[[136 120 127 118 117 129 127 137 124 136 130]
 [124 139 123 120 144 128 131 136 128 118 128]
 [133 130 123 135 124 126 130 151 128 127 132]
 [128 117 133 125 121 147 127 130 131 130 140]
 [117 121 130 132 146 125 132 121 126 126 126]
 [126 130 134 125 123 130 123 108 123 138 121]]
:
[[124 139 123 120 144 128 131 136 128 118 128]
 [128 117 133 125 121 147 127 130 131 130 140]
 [126 130 134 125 123 130 123 108 123 138 121]]

[[125 147 129 117]
 [125 129 142 146]
 [131 132 123 114]
 [116 129 124 150]]
:
[[125 129 142 146]
 [116 129 124 150]]

[[125 128 125 131 120 130 129 125 141 131 129 125 126 131 144 127]
 [119 135 124 131 110 133 136 127 145 121 129 122 121 148 155 128]
 [120 134 125 131 111 132 135 127 145 122 130 123 121 146 154 128]
 [142 117 128 130 136 123 110 123 137 148 134 126 128 109 131 126]]
:
[[119 135 124 131 110 133 136 127 145 121 129 122 121 148 155 128]
 [142 117 128 130 136 123 110 123 137 148 134 126 128 109 131 126]]

[[120 114 123 132 130 129 110]
 [119 141 117 123 108 132 120]
 [139 135 150 130 128 124 135]
 [141 123 139 152 116 136 129]
 [108 140 111 119 154 111 149]
 [146 110 150 141 116 140 102]]
:
[[119 141 117 123 108 132 120]
 [141 123 139 152 116 136 129]
 [146 110 150 141 116 140 102]]

[[133 124 134 153 126 131 129]
 [121 143 126 111 118 122 125]
 [123 124 142 145 115 129 138]
 [123 120 115 141 112 123 122]
 [115 136 144 111 124 132 129]
 [136 140 143 139 112 124 135]]
:
[[121 143 126 111 118 122 125]
 [123 120 115 141 112 123 122]
 [136 140 143 139 112 124 135]]

[[137 141]
 [154 147]
 [116 108]]
:
[[154 147]]

[[143 128 136 145 131 116 150 110 142 114]
 [106 106 150 107 106 107 106 106 149 106]
 [106 107 126 106 106 107 106 148 117 150]]
:
[[106 106 150 107 106 107 106 106 149 106]]

[[123 154 137]
 [153 139 133]
 [138 134 125]]
:
[[153 139 133]]
---
[[107 128 119]
 [107 129 119]
 [106 130 119]]
:
[[107 129 119]
 [106 130 119]]

[[135 120 120]
 [142 114 114]
 [119 136 136]
 [104 152 153]
 [138 119 118]]
:
[[142 114 114]
 [119 136 136]]

[[141 103 134 114]
 [130 102 134 116]
 [146 103 123 126]
 [143 153 133 111]
 [108 104 121 143]]
:
[[130 102 134]
 [146 103 123]]

[[126 118 110 134]
 [102 157 128 103]
 [117 107 117 132]
 [121 115 115 132]]
:
[[102 157 128]
 [117 107 117]]

[[156 156 156]
 [152 153 151]
 [127 127 128]]
:
[[152 153 151]
 [127 127 128]]

[[145 149 145 137]
 [115 126 125 135]
 [124 146 130 151]
 [133 109 136 138]
 [141 128 116 155]]
:
[[115 126 125]
 [124 146 130]]

[[104 104 150 106 105]
 [105 105 152 105 105]
 [105 105 150 104 105]
 [106 106 149 104 105]
 [151 150 107 151 150]]
:
[[105 105 152]
 [105 105 150]]

[[154 155 155 102]
 [101 101 102 153]
 [102 103 102 155]
 [102 101 104 155]
 [101 100 107 152]]
:
[[101 101 102]
 [102 103 102]]

[[132 118 149 142]
 [125 122 148 131]
 [136 136 147 110]]
:
[[125 122 148]
 [136 136 147]]
---
[[144 154 119 117 129]
 [125 110 151 129 129]
 [107 123 110 138 124]]
:
[[107 123 110 138 124]
 [125 110 151 129 129]
 [144 154 119 117 129]]

[[134 112 126 129 108]
 [141 107 117 138 109]
 [118 145 143 117 128]
 [145 106 135 131 107]
 [111 147 145 120 136]
 [113 127 119 117 119]]
:
[[111 147 145 120 136]
 [113 127 119 117 119]
 [118 145 143 117 128]
 [134 112 126 129 108]
 [141 107 117 138 109]
 [145 106 135 131 107]]

[[124 127 128 129 131 127 129 128]
 [133 113 104 118 142 147  98 112]
 [144 134 106 100 120 106 140  99]
 [130 127 133 124 124 128 126 127]]
:
[[124 127 128 129 131 127 129 128]
 [130 127 133 124 124 128 126 127]
 [133 113 104 118 142 147  98 112]
 [144 134 106 100 120 106 140  99]]

[[119 124 121 135 131 127 132 133 141]
 [120 115 137 117 139 144 114 120 106]
 [113 112 131 132 139 138 120 124 126]
 [122 118 138 115 139 144 113 118 106]
 [129 141 116 123 119 115 145 146 139]]
:
[[113 112 131 132 139 138 120 124 126]
 [119 124 121 135 131 127 132 133 141]
 [120 115 137 117 139 144 114 120 106]
 [122 118 138 115 139 144 113 118 106]
 [129 141 116 123 119 115 145 146 139]]

[[144 121 136 133 129 133 122 136 126 138 124 120 133 138]
 [140 116 126 128 136 127 115 125 126 134 123 127 124 138]
 [126 126 143 137 130 141 128 133 150 131 132 138 108 125]
 [127 146 149 113 124 116 112 132 110 126 134 128 123 131]
 [121 126 137 133 129 140 138 132 143 138 136 133 124 129]]
:
[[121 126 137 133 129 140 138 132 143 138 136 133 124 129]
 [126 126 143 137 130 141 128 133 150 131 132 138 108 125]
 [127 146 149 113 124 116 112 132 110 126 134 128 123 131]
 [140 116 126 128 136 127 115 125 126 134 123 127 124 138]
 [144 121 136 133 129 133 122 136 126 138 124 120 133 138]]

[[137 139 131 143 143 105 112 123 119]
 [132 142 115 126 143 109 106 138 124]]
:
[[132 142 115 126 143 109 106 138 124]
 [137 139 131 143 143 105 112 123 119]]

[[154 123 144 140 137 150]
 [137 116 122 136 141 131]
 [127 131 143 131 113 148]]
:
[[127 131 143 131 113 148]
 [137 116 122 136 141 131]
 [154 123 144 140 137 150]]

[[144 125 111 139 117 125 135 115 112 130 138]
 [153 123 105 143 124 115 134 117  99 129 128]
 [132 111 114 127 137 122 139 128 120 140 110]
 [120 118 129 120 144 126 132 142 133 137 104]
 [145 133 114 141 130 117 127 124 107 123 125]]
:
[[120 118 129 120 144 126 132 142 133 137 104]
 [132 111 114 127 137 122 139 128 120 140 110]
 [144 125 111 139 117 125 135 115 112 130 138]
 [145 133 114 141 130 117 127 124 107 123 125]
 [153 123 105 143 124 115 134 117  99 129 128]]
